A single turn carries every row of the set below to another of its rows. Some are shown first; where does it send the rows asked next?
J277: [-17.5  12.6  -7.0  -6.1  -4.1  -0.2  -1.0  40.8  -3.1   1.5   5.8 -13.6
   8.7   9.4  28.6  15.7   0.1]
J665: [-21.0   5.5 -12.0  -0.8  -4.5   5.0  -3.0  34.1  -1.7 -10.9   3.7  -4.3
   4.5  29.4  28.7   6.9   6.8]
J528: [ -4.1 -13.1   1.7   6.0   9.4 -16.8 -16.0  26.3  -0.8   6.7 -13.2  -2.4
  11.5  31.5  13.8   0.7  15.9]
J217: [-10.6   8.6  -1.2 -20.5  11.9  -9.7  -1.4  -3.7   3.3  -5.5 -23.9  -8.2
 -10.5  -9.9  -5.5  12.0  -4.4]
J689: [ 16.9 -14.5 -17.3   2.2 -11.8  -6.7 -20.9  30.5  -4.1 -13.4  -9.6 -16.3
  -3.3  -8.8  22.9   7.0 -20.4]
J572: [ 13.3 -26.0  -8.6   8.4   1.9  -5.7 -16.2  22.8   5.7 -22.0 -10.8   6.2
  10.3  26.4  13.5  -1.8   4.7]
J536: [  4.5   8.2   0.7 -10.4   4.3 -11.0  -3.7   2.9  -6.4  -7.1 -45.1  10.9
   2.9   0.3  -0.6  -0.7   7.4]
J18: [ -4.7   5.9  -8.5   1.3 -12.5   5.3   3.1  44.0   2.6 -12.5   0.0 -16.0
   7.8  -2.8  24.9  19.3 -14.1]
J734: [-16.9 -13.8  -9.3  12.7   1.0 -10.5 -14.3  42.6  -9.1   4.8  -8.7  -9.6
 -12.0  14.6  14.9  -3.7   5.5]
J570: [-22.8  -2.0  -5.0  -9.9  12.0  -2.9  -3.8  -0.3   4.8 -18.4 -19.3   1.8
 -23.3  -9.3   0.6   4.2  -5.1]
J527: [  1.0  -5.1 -10.1  15.8  17.8  18.8  -9.3  36.5   0.4  -9.2   1.9   4.1
   9.9  14.8  12.7   4.3  -7.8]
J278: [  6.8  -1.1  -5.8   3.7 -15.6   6.9   1.8  23.4   8.0 -28.9 -15.0  -8.7
  13.5  28.5  28.5  14.4  -7.6]
J883: [-18.5   4.1   6.6 -19.4  12.6 -13.5  -4.0  -9.9   4.2  -8.1 -24.9   3.8
 -10.4  -3.5  13.7   4.3   3.1]
J561: [  8.0  -3.4  -9.5 -13.0   6.4  -2.9  -0.7  13.4  -3.9 -24.2 -29.7   7.7
  -7.8  -6.8 -15.6  -0.6  -6.9]
J653: [  3.9   2.3  -8.8  25.8  -3.6  15.3  -1.8  39.7  -9.8  -1.7 -25.5  -8.7
  -3.3  10.3  23.8   1.9 -11.4]
J201: [  5.8  -2.2 -14.8  10.8   3.1  17.5 -21.3  19.6  -6.2 -16.3  -6.8  -2.7
   0.3  15.7  42.5   0.6 -17.9]
J639: [ -6.0   6.5  -3.9  -3.1  -7.1   2.2  -2.8  20.2   2.2 -15.0  -9.0  -6.4
  15.2  40.7  30.7  10.5   6.1]
J98: [ -1.9   6.6  -2.5 -21.5  19.0  -7.9 -17.0   4.0  -2.3  -9.4 -21.6  -3.3
  -2.1 -11.3  -8.4  13.7 -14.3]
J176: [ -5.2   2.0 -13.0 -10.6   0.4  -0.7   2.8   0.9   2.0 -19.7 -28.4   2.0
 -17.5 -13.3  -6.3   2.0  -3.6]
J495: [ 10.7   6.2  -1.2  -1.0 -15.1   1.9   4.3  30.5   6.9 -16.4 -13.1 -18.9
  18.1   8.3  27.6  23.7 -13.9]
J93: [-12.9  -1.8  -6.0  -8.1   0.8  -5.0   0.2  -6.0   3.8 -22.6 -29.7  11.5
 -17.5  -7.3  12.5  -4.5   3.9]
J96: [-19.6  -6.1  -3.7 -17.8  15.8  -6.1 -17.0   9.5  -6.1 -20.6 -15.7   0.0
 -23.6 -10.6   7.6   3.0 -18.7]
J289: [-22.3   4.5   7.0 -14.5  13.6 -16.1 -19.6   0.0  -8.3  -3.4 -30.8   4.2
 -12.4  -2.7  22.3   1.6  -3.9]
J233: [ 11.7  -3.1   2.2 -15.7  18.8   1.7  -9.3  21.9  -3.5  -3.6   6.5  -7.8
  14.4  23.9  31.3   1.7 -12.0]
J75: [-12.7  -5.2   0.6  -6.8   1.0 -11.3  -3.9   9.0  -9.7 -18.1 -39.8  15.4
 -18.1   1.8  15.7 -12.3   3.6]
J790: [  0.5   9.5  -1.4 -18.3   1.4 -11.3   1.8  -8.9   2.1  -7.6 -34.9   1.7
  -5.2  -7.3   5.6   2.4   4.6]
J846: [ 15.4   3.8   3.4  -5.4  -2.7  -2.3  -3.4  24.6 -13.1   3.3 -19.9 -21.3
   1.4  18.9  42.4  -1.2 -16.1]
J857: [ 10.4   2.0   7.9  -1.4  12.7  -0.2  10.2  41.7  -5.2  11.3 -11.5 -13.2
  11.4  18.4  12.8   1.6  -4.5]
J27: [ -1.2  -2.4  -7.0  -0.2  -4.2 -16.1 -20.1  34.8 -11.7  15.9 -11.7 -25.5
  -2.2  -3.0  22.3  10.3  -8.2]
J337: [ 28.7 -12.8  -5.9  -4.5  -2.7 -12.3 -22.5  14.0   4.5 -11.1 -13.5  -9.9
  20.8   9.5  21.4  10.5  -9.1]

J93 -> J883
J277 -> J18
J96 -> J98
Now these:
J857 -> J653
J337 -> J572

A single turn carries every row of the set below to another of its rows. Some are shown first; where does it send the rows asked next?
J847: [ 10.9   9.6  -1.4  -7.6  24.4  13.1  13.1  23.4  -6.4 -12.3 -16.9  -1.3]
J199: [ 2.4  4.0 23.5 -3.9 12.2 25.1 -8.7  0.2  2.8  9.6 -4.7  4.0]
J556: [-22.7  25.6  21.4   1.5  36.5  14.4  -7.2  11.0  -7.4  -9.2   0.3 -37.6]
J900: [-26.8  28.5  10.6 -10.5  26.4   4.4 -16.2   3.6  18.8  -0.2   8.0 -20.0]
J981: [-2.7  2.1 20.0 -6.7 23.9 26.7 -1.9 -5.7  2.7 11.9 -5.2  8.6]
J977: [  0.4  -3.3  19.5   3.4  26.0  30.5  -0.6  -3.4 -15.7   2.8 -11.1  -2.1]
J953: [-29.0  24.5   7.1   4.7  46.8  14.5  -0.2   9.7  -5.9 -10.1   9.4 -26.8]
J389: [-22.9   3.4   9.7 -13.7  44.6  11.0  -2.5 -13.4 -14.2 -11.4 -11.3 -23.6]
J641: [  6.0  -1.1  15.6  -7.1  28.0   5.4 -12.5  20.4  -1.2 -14.0 -14.7 -34.2]
J592: [  9.7  -0.7  21.0 -11.0  29.4   6.7  -5.9  28.3  -2.0 -13.0  -0.9 -25.9]
J948: [-15.6  10.8   6.3  17.0  32.8  30.1  -7.2  -6.4  -1.2   8.0 -17.2 -12.1]
J497: [-11.8  15.5  31.5 -24.3  29.0  10.6  -0.9   6.6  -4.9  -3.2  17.5 -22.7]
J453: [-8.3 16.4 17.0  2.0 21.6 25.9 -6.7  3.0 14.6 16.0  7.4  4.3]
J106: [-18.8   6.4   1.9   6.6  33.1  28.1  -6.7 -16.7   1.7  15.0   3.8 -17.5]
J107: [-15.8   9.1 -11.2 -23.9  28.1   1.8  13.3  -1.6   8.2 -12.9 -13.2  -3.2]
J135: [ -7.1   5.1 -23.8  -5.7  31.9  11.2   6.9  -1.4  -9.1  -5.7  -5.3 -31.7]
J3: [-17.1  12.7 -12.3 -11.9  39.8   7.6  23.0   8.9  -0.9 -16.8  -5.1  -4.7]
J71: [ -9.3  19.3  29.3 -10.3  37.8  12.3   5.4  21.6  -4.4 -14.0  -1.8   3.9]
J423: [  0.3  -5.2   9.0  -8.4  33.7   5.9 -10.9  12.2  -6.1 -12.3  -4.5 -43.5]
J717: [-17.2  15.2 -10.7 -15.1  35.9   6.1  22.6  11.0   4.7 -13.5   4.8  -2.7]
J32: [ -8.2  23.4  37.7 -11.8  27.2  12.5  -2.9  21.9  -3.7  -9.0  -1.1 -14.7]
J316: [-21.7  22.4  22.4 -15.6  23.3   7.3 -15.3   0.8   5.9  -0.3   6.2 -35.5]
J397: [-10.2   7.6   9.5  21.0  28.9  31.4  -6.4  -0.6 -11.3   2.1 -12.3 -16.4]
J853: [-15.1   8.7  25.9 -12.6  38.5  14.4  -1.8  -1.3 -19.8 -11.7  -7.7 -32.7]
J284: [ -6.1   7.9 -11.1 -17.9  16.7  15.5   6.5   2.2  20.5   8.3  15.2 -22.1]
J124: [ -8.4  21.0 -21.7   0.7  27.6  11.2   6.5  15.7   3.6  -1.1  14.9 -27.3]
J247: [-16.3   8.2   2.3  11.6  22.8  26.4 -13.9 -12.4  -0.4  11.0   0.7 -25.3]
J636: [ -5.7   3.3  17.2   8.8  35.2  33.0   4.0  -1.2  -9.0   4.4 -12.6   1.9]
J67: [  1.0   8.5 -14.5  -3.9  22.6   9.8   1.5   6.4  -4.9 -10.4 -30.5 -18.6]
J756: [ 11.0   6.0  -2.3 -25.7  17.0   6.9  11.9  13.7   2.1  -2.6   5.5   0.2]
J509: [  2.8  -4.7  -4.4 -12.4  23.3  20.7  11.5  -0.7   0.1  -6.2 -28.4 -15.5]
J612: [ -0.7  19.5 -12.7 -15.7  12.4   4.3  -0.5  13.9  16.7   3.9  10.8 -13.5]
J688: [  5.3   8.3   2.6 -16.2  21.1  21.3  20.7  20.3  11.0   0.8  14.8  -3.7]
J145: [-10.8  14.0  33.0 -17.5  23.9   9.8 -11.0   3.4  -4.4  -9.4 -20.8 -22.3]
J31: [-12.0   8.3   7.8   4.1  24.3  27.6  -5.1  -4.9  -0.5  13.9  24.7 -17.0]
J580: [-13.7   9.9  21.7 -31.0  30.7   5.2  -1.3  -0.6   3.2  -2.4  16.4  -4.3]
J330: [-21.9  23.5 -15.0  -6.1  29.8   4.2  11.1  11.4  13.1 -13.9 -13.4  -8.3]
J173: [-15.6  16.5  20.8  -8.3  30.1   7.7 -12.0   3.7   1.6 -13.2 -30.9  -8.9]
J136: [-17.1  22.6  -9.5 -10.8  26.4   2.7  12.7  15.1  15.7 -13.3 -11.6   0.1]
J469: [-14.2  18.2 -18.4   6.0  23.4  20.2   5.0   8.8  16.5   1.1  -0.9 -33.4]
J885: [ -3.1   3.8   7.4  -3.0  34.2   6.8  -9.3  21.7  -0.9  -9.4   9.3 -44.8]
J269: [-3.7 15.5 18.3  5.1 16.7 26.4 -6.0  9.7  6.7 12.4 16.5 -0.8]
J955: [-20.7  12.1 -16.1 -22.1  28.7   1.5  12.1  -3.5  12.1  -9.1  -4.9  -8.7]
J924: [ -6.9   2.3 -14.2   4.8  36.4  26.5  18.0   5.5  -6.6  -7.9 -11.1 -29.3]
J905: [  7.9  10.0   5.1  -7.8  15.2  20.3  11.0  21.6  13.4  -4.9 -19.9  -0.6]
J448: [  0.7   6.5  11.8 -10.0  24.5   2.7 -15.1  22.2  10.5  -5.8  10.3 -37.8]
J182: [  7.9  -1.7  18.3 -19.8  24.3   2.3  -9.1  20.5   4.5  -7.3  10.0 -29.4]
J19: [-15.5  13.8   8.2   7.4  32.8  29.8  -0.3  -1.3   5.3  16.2  20.5  -7.8]

J389 -> J173
J717 -> J955
J853 -> J145
Now these:
J423 -> J641
J453 -> J19
J847 -> J756
J269 -> J31
J284 -> J469

A single turn carries every row of the set below to another of its rows. Some are shown first; where does it send the rows asked next?
J470: [ -9.8  13.1  13.5  13.2 -12.8  10.3   0.6 -12.0  20.4  -2.7   1.3 -10.4
  -4.7  -5.5]
J915: [ 17.4  -1.7 -27.2 -16.2  -7.5  -3.6  -5.3 -16.8  -1.2  -0.9 -17.0  -2.9
  10.5 -13.0]
J175: [ 3.7 27.7 12.0 -7.2  4.7 -3.7 -6.1  3.7  0.5  9.8 -2.8 -3.2  4.2 -5.8]
J632: [ -4.5  -1.8 -22.4  -7.8  16.2   1.9  -8.6  -8.8   4.1   7.7 -15.4  -2.0
  12.3  19.2]
J903: [-23.4  23.2  -5.3  -5.0  -6.6 -11.2  -5.0 -12.0  16.0  -6.0   6.2   9.5
  -5.5   2.4]
J129: [  5.7  -0.5  15.6  13.2  -8.1  -1.2   7.6  -0.7  -9.7   7.9  16.4  -0.9
 -10.7  -0.6]
J766: [ -5.6  17.3  -4.1  -8.8   1.2  -9.8  -3.3 -10.6   5.0   9.2  -5.3   6.1
 -32.8  -2.2]
J874: [  3.4  13.8   3.7   3.6   7.6  -3.9   0.6  -0.3 -19.2  10.6  11.0  -4.0
   0.7 -14.8]
J611: [-16.3   2.4 -23.5   4.7 -13.0  -3.1   3.2   2.8  -3.8 -14.6   7.3  10.3
  17.1  -3.7]
J506: [-11.6 -32.1  -5.5  -6.6  -3.1 -22.2  -2.5  -5.7 -11.4   6.6   6.9   2.2
  10.7  -4.0]
J69: [-15.1 -23.9 -18.1  -1.2   3.2   9.3  -1.8  -7.9  21.3   3.4 -21.2   1.4
  -6.1  12.2]
J292: [ 11.8 -13.5   8.7   1.4  17.9   3.5   0.8  -6.4  -5.6  -3.7 -16.2 -12.7
  -4.8 -18.1]
J229: [  3.2 -19.5  -8.8  -8.4  15.5   3.8  -3.6 -21.2  12.6  -6.7 -20.8  -0.9
 -19.4  -5.6]
J667: [  0.3 -17.8  -7.2 -15.4  10.8   5.5  -1.4 -13.3  10.4 -10.1 -12.8   2.6
 -29.2  -7.9]
J147: [-10.3  13.8  -4.5  -6.7 -14.9  -8.6  -7.5   4.3   5.7   4.3  -1.3  -0.6
  30.8  -3.8]
J870: [  3.0 -26.0   3.2  -7.7   7.5  -3.5   2.8  -4.7  18.1  -7.4 -25.2   4.5
 -17.0  -8.1]
J703: [  9.3  22.9  -0.3  -1.0  -7.6 -10.6  -4.5 -23.7   7.5  -1.2 -19.0  -0.4
   6.2  -1.7]
J371: [-29.9  -2.1  -5.4 -10.6 -15.0   7.6  -3.0  20.2   4.9   2.7   0.8   5.1
   9.4  -3.7]
J515: [-12.2  17.3   5.0 -20.0  -8.6  -1.0  -9.9  -0.7  14.1   1.1 -26.7   0.6
   5.4 -11.0]
J493: [-12.1   0.6  26.2  -9.0 -12.1   0.0  -3.7   5.7   0.8  19.2  -0.7  -3.8
 -12.0  -8.6]
J692: [ -6.6 -28.5 -23.6 -11.5   6.4   0.1  -3.2  -9.0  15.7  -4.4  -7.6   9.5
  -3.0  15.6]
J51: [  0.6 -25.0 -16.3 -16.8  -3.2   5.2  -3.2  -7.6  23.0  -2.7 -10.0   6.2
  -6.6  18.6]
J121: [-15.4 -13.3  -6.3  16.8 -24.5  14.0   4.6  -2.2   7.4   5.0   1.9 -11.5
  -9.0 -11.9]
J24: [ -8.3  -0.1  12.3  -0.2 -18.3 -11.1   5.7   7.4  17.9 -15.7  14.5   8.8
   2.9  -5.7]
J156: [-13.1 -37.9  -8.3  -7.6 -13.3  -1.0  -3.3 -21.3   9.1   2.2  -2.4  -1.9
 -14.5  -5.7]
J532: [ -8.4   1.9 -12.3   7.1 -12.2  -3.3  -1.7  -2.3 -11.0   5.9   7.2  -5.4
  28.5 -13.1]
J617: [-16.2   6.7   7.5   5.1  -8.2   0.0  -1.8   7.8 -10.6   7.3  13.3  -7.4
   8.5 -21.4]
J970: [ 24.6  -9.0  -3.9 -10.0  -4.2  -4.1  -1.0 -12.7 -11.5  20.6   3.4  -5.6
 -11.8  -3.3]
J322: [  4.8  -4.1 -10.7 -12.5 -22.9 -14.8   2.1   8.1  22.9 -12.1 -10.9  12.9
   7.8   2.2]
J442: [ 15.3  19.0  -2.5  -6.5  -0.3 -10.4  -3.7  -2.1  -0.8   6.2  -5.8   0.7
  23.5   0.4]
J816: [ -4.2 -42.5  -1.6  -2.7  -2.3  -5.3  -0.2 -16.9   6.8   3.0  -0.6  -0.1
 -13.5  -3.2]
J94: [-19.6 -33.3  -6.0  -7.2   0.5 -14.2  -0.7 -10.9   6.7   8.4  -5.9   9.1
 -19.8  -0.2]
J779: [  3.4 -16.2 -31.0  -5.0  -5.9   9.3   2.6   3.7 -14.3   4.4  11.3  -1.1
   2.2  -5.9]

J229 -> J692
J129 -> J703
Now these:
J51 -> J156
J292 -> J632
J617 -> J175
J442 -> J532
J322 -> J121
J515 -> J371
J94 -> J870
J915 -> J779
J24 -> J470

